Rotation paths and how fast each direction turns (degrees a step):
Each turn is a multiple of 5 degrees from 10 to 175, or 0.
Each row of a path follows its step; steps can be skipped.
Path 1:
step 2: -19	-12	12	-5	20	0	38	7	10	-8	6	-2	-4	15	-36	-12	-15	32	-18	-16	-5	29	-1	4	-22	-11	19	5	-37	9	32	15	-4	18	3	-8	-16	-11	11	1	-11	-22	20	8	7
step 3: 0	1	0	-12	-14	3	25	-28	-25	-5	4	12	-5	6	-15	-17	-6	-2	-9	-21	-8	-16	45	14	5	-11	10	0	-18	9	-13	-8	-9	32	-23	-14	-4	30	-1	1	27	-9	39	16	-9
step 4: 2	13	-7	-38	19	10	-1	5	0	7	-2	0	-12	4	-10	2	-40	6	6	4	-18	5	29	26	19	23	-7	-23	-6	-16	-16	0	9	25	-9	17	16	-9	7	-14	-13	-16	-5	33	-37
step 5: 15	-18	17	4	0	-29	7	-3	-2	-11	-7	29	-8	24	21	10	-7	-16	6	13	-25	-11	24	7	16	27	33	19	26	-1	-1	26	-14	16	-1	12	14	-26	-7	20	-12	3	-2	19	-19
step 9: 7	17	-18	6	-7	9	-6	-25	-10	-1	-34	-6	-19	4	8	-2	14	16	-21	-6	-11	-4	42	-19	2	23	-2	-10	-3	-11	-10	26	4	-37	3	0	-13	-29	3	-15	-32	26	13	-4	-18
step 10: 13	3	-5	-8	18	21	14	24	-7	-11	-21	22	-13	-30	6	-21	21	16	-9	-7	6	-6	4	1	-36	-17	28	1	18	-5	-2	28	-3	8	10	1	-22	-30	26	6	-28	-11	-8	15	6
step 11: 10	17	-9	29	-18	0	-3	37	12	-14	-11	20	-13	-7	-16	-38	24	-18	1	-10	10	-8	19	-3	0	8	-10	-14	2	-6	26	9	2	17	-18	-33	-11	15	17	22	-4	-2	36	6	-8
step 12: 47	23	-5	-14	-7	8	-21	13	22	16	10	-6	18	2	-28	-38	-7	8	31	-37	0	16	15	7	-6	2	5	-18	2	-21	-14	7	-9	14	15	7	12	9	-1	10	8	-17	-3	-11	-10
step 13: 13	16	-15	35	8	-26	2	3	37	10	6	12	-12	-1	-21	18	-6	32	20	-12	-19	-17	22	3	-3	19	0	29	-12	-16	3	8	-16	15	9	4	1	-6	-47	-3	-11	8	3	1	-11
step 18: -11	-13	33	4	0	-6	30	-26	-4	-8	-4	19	5	-2	-15	-18	-8	17	1	-5	-31	4	33	-13	-2	-26	20	18	20	-15	22	0	-4	17	23	32	-15	-29	15	-4	0	5	6	-15	7
step 20: 10	5	14	-13	-6	0	-8	-31	-35	11	-22	2	-18	11	-1	-26	-4	1	5	-34	11	9	9	19	31	7	23	-12	-14	7	-11	0	-14	15	-2	21	-4	14	5	10	-8	-34	30	24	-20
Directions:
-6	0	1	-2	2	2	-2	-2	1	3	1	3	-4	1	-5	0	5	-4	-9	-2	1	-2	4	11	-8	-6	-2	-1	-6	8	-9	0	-2	-9	-3	0	5	-2	3	1	-3	8	-3	12	-4
60
7	-1	-7	2	-1	-9	2	-2	-7	1	4	8	3	5	-7	3	0	5	-6	10	-3	1	-5	-4	1	-9	-1	4	-2	-4	-3	6	-2	-2	2	-2	-8	-10	0	1	-6	0	0	3	8
90
7	-3	0	-4	4	8	-4	1	-3	2	0	-9	2	5	0	-1	2	5	-3	-6	-6	8	-6	2	2	0	4	0	-1	9	3	7	-4	0	5	8	9	-3	0	4	-10	-8	-2	-1	2
140
5	-8	-1	4	9	-5	5	1	4	-2	-4	-5	0	-11	-3	1	5	-6	4	5	-1	9	5	3	5	-3	-3	1	-4	-2	-5	-5	-2	-1	-6	4	-3	8	-1	-6	-11	-3	0	1	3
160
-7	-2	4	-6	0	-4	7	-3	-2	8	6	-3	5	8	5	-1	-2	-2	6	-2	-9	4	2	4	-6	-4	-7	8	5	0	3	-4	6	2	0	-7	2	-1	-4	-6	-3	-7	8	4	-2
25
1	1	6	3	3	-8	-8	4	-2	3	9	-1	0	-4	5	-6	-4	3	4	1	-6	-3	-3	4	7	8	1	0	-1	2	-5	-8	-15	0	2	-8	0	-4	-3	3	1	-1	-3	6	-2
45
-4	7	-1	4	4	-6	5	-5	6	-8	2	-1	1	-2	7	-2	-5	0	0	5	1	-6	9	2	-2	2	8	6	2	3	3	0	3	-6	5	2	6	-11	0	-3	-9	0	-7	-6	2
85
-3	0	-1	-5	1	-5	-8	1	6	7	2	0	11	-2	4	9	-5	2	-4	-10	-1	-8	7	-8	6	-5	-1	-3	1	-8	2	6	-3	-3	-6	5	2	5	0	-1	-6	1	-1	5	-1
85
